(in the rows, 128 means zero)
Rotation paths and how fast each direction turns (degrees each step)
Each turn is a multiple of 5 degrees from 10 to 175, or 0.
Each row of a path follows its step; steps can be skipped.
Path 1:
step 1: [125 121 132 129 115 126 129 135 133 130 120 108 123 131 133 116 129 130
 132 128 134 118 129 130 122 139 123 122 135 127 125 118 128 139 131 118
 130 117 122 124 116 145 126 129 124 125 127 132 127 127 124 123 134]
step 2: [130 132 126 124 134 129 124 130 130 139 136 121 118 124 133 124 114 122
 130 122 124 117 121 137 138 134 134 139 125 122 126 133 137 135 126 129
 135 127 129 110 123 137 135 116 123 123 126 124 125 128 130 117 136]
step 3: [121 126 122 130 130 125 128 131 122 132 122 116 135 119 126 141 119 131
 130 126 122 133 121 123 122 136 134 126 115 127 129 134 136 137 131 125
 129 127 119 136 120 129 153 131 129 130 126 120 125 134 130 117 127]
step 4: [131 142 117 116 121 130 123 127 125 134 133 118 136 134 139 129 133 131
 130 128 125 134 126 132 123 124 142 137 122 135 126 132 139 138 116 127
 117 119 127 132 126 124 131 132 137 125 137 128 130 124 115 129 133]
step 5: [124 129 119 134 121 146 130 130 140 116 114 132 127 123 134 125 124 133
 128 122 121 130 128 131 124 131 140 131 127 131 132 132 124 138 133 127
 132 127 111 128 123 125 117 126 139 129 124 124 136 125 113 127 135]
step 6: [139 133 142 125 134 138 120 125 129 121 121 124 128 123 117 133 119 125
 128 123 134 132 121 131 138 140 133 135 130 126 131 130 128 132 120 140
 130 118 136 127 126 127 123 139 137 126 124 118 146 130 125 130 134]
step 7: [126 113 138 125 133 132 126 130 132 120 118 121 130 134 120 129 112 138
 135 132 128 125 127 120 122 126 127 130 136 134 128 124 134 137 116 134
 139 137 131 137 136 132 133 138 125 126 137 125 124 123 115 126 127]
step 9: [119 116 132 129 127 128 121 123 122 134 122 128 122 126 125 120 131 124
 148 127 124 130 131 132 124 135 128 129 131 114 136 122 128 130 130 115
 126 122 116 120 125 137 125 131 124 126 122 115 129 118 119 117 123]
step 10: [133 122 130 129 135 123 119 135 121 134 122 124 127 128 133 127 123 125
 127 124 142 111 117 135 127 136 130 145 118 124 124 123 131 139 124 115
 118 123 125 127 127 130 128 130 116 120 125 131 134 131 131 122 135]
step 11: [122 133 123 126 127 122 127 133 131 130 125 128 119 120 135 121 123 128
 127 124 128 121 128 125 117 142 134 136 118 129 122 132 138 137 131 126
 135 134 130 129 134 134 148 118 133 131 138 126 136 124 121 120 115]
Directions:
[127 128 129 127 128 126 129 130 128 125 129 125 128 130 129 127 127 128
 127 129 128 127 129 128 126 129 128 128 129 131 129 127 127 131 123 127
 124 128 128 131 129 129 130 126 127 127 128 134 129 130 126 131 125]	110
[124 129 127 127 128 124 129 127 127 127 131 128 129 124 130 129 129 131
 127 129 127 126 128 127 129 129 130 131 128 128 128 126 128 131 132 127
 127 125 128 126 127 132 129 127 127 128 131 129 128 129 131 126 128]	40
Path 2:
step 0: [133 141 130 130 134 124 125 116 130 133 132 129 137 128 124 130 138 113
 119 126 127 124 119 123 134 129 127 126 129 118 136 138 124 132 121 124
 114 123 129 130 132 121 130 118 132 133 128 140 125 121 136 139 135]
step 1: [144 133 135 119 133 123 133 133 128 126 129 126 130 131 122 142 126 124
 113 122 121 135 129 130 135 130 120 128 135 124 139 144 119 121 120 122
 130 117 136 122 130 128 123 130 124 127 124 125 133 124 123 138 130]
step 2: [136 112 118 120 132 132 136 134 133 122 121 120 119 128 118 131 123 124
 127 119 121 123 127 138 137 126 117 122 129 125 129 129 118 119 126 131
 114 127 130 134 131 129 118 136 133 130 124 132 141 125 124 131 124]
step 3: [131 128 115 126 127 133 119 131 133 126 115 131 134 126 129 117 134 129
 122 122 130 112 123 123 140 127 120 115 132 123 127 128 120 126 135 119
 122 128 130 133 136 121 134 131 138 135 127 132 127 112 125 130 123]
step 4: [136 135 121 115 132 141 116 135 124 124 126 125 137 121 134 124 137 129
 118 131 123 125 132 132 125 127 123 119 131 121 134 141 130 123 124 121
 134 124 128 125 135 122 139 132 129 120 115 116 123 125 131 123 129]
step 6: [132 131 120 135 131 124 128 137 124 122 126 142 121 116 125 117 123 126
 131 135 130 119 127 119 138 130 124 132 129 138 127 132 110 124 132 123
 133 129 122 134 122 128 121 130 131 132 128 129 132 117 141 116 134]
step 9: [133 128 140 130 135 130 128 138 118 128 134 120 133 124 124 126 123 116
 130 133 124 133 127 118 133 133 131 126 128 124 139 125 120 125 134 136
 123 120 127 125 122 124 113 134 130 132 122 140 132 113 131 129 143]
step 10: [136 134 123 129 129 125 130 117 131 122 141 121 128 128 117 130 118 121
 123 125 129 125 121 117 120 127 126 126 126 114 132 133 121 130 120 123
 129 122 122 124 132 130 122 142 136 134 128 138 136 114 118 124 129]
step 11: [135 130 130 122 127 135 123 124 126 126 123 124 121 130 120 138 133 124
 117 128 132 125 119 127 124 135 119 125 135 122 120 129 114 125 132 127
 131 125 127 116 123 132 140 140 140 135 123 127 141 130 122 138 118]
step 12: [134 120 123 126 130 138 120 141 122 140 122 111 130 131 126 124 134 132
 118 131 132 125 132 127 124 125 117 125 128 126 127 134 126 125 141 140
 118 122 129 120 124 120 127 128 135 139 120 133 137 128 135 129 128]
Directions:
[131 125 127 128 126 128 124 129 130 128 131 125 129 127 129 127 128 130
 128 129 127 128 129 130 131 132 127 129 129 126 129 127 128 130 127 129
 128 125 126 130 127 128 130 126 129 131 127 127 128 127 125 129 122]	40
[127 126 129 128 125 130 125 132 128 128 131 128 127 132 127 131 127 127
 127 128 127 129 127 130 129 128 129 126 128 131 128 130 130 128 127 126
 129 126 131 126 125 126 129 129 128 126 129 131 127 129 132 128 127]	100
[128 128 129 128 123 128 130 129 129 130 129 128 127 128 130 127 131 127
 126 129 125 131 125 129 127 129 130 130 128 126 128 127 129 126 127 126
 128 127 126 129 129 124 125 128 126 131 124 126 127 127 128 128 131]	85
[127 129 129 127 128 131 129 129 126 125 130 127 126 127 128 125 129 127
 126 127 127 128 127 132 127 127 131 129 126 125 127 130 129 127 129 134
 128 128 129 131 129 129 128 128 127 125 128 128 131 126 131 129 127]	145
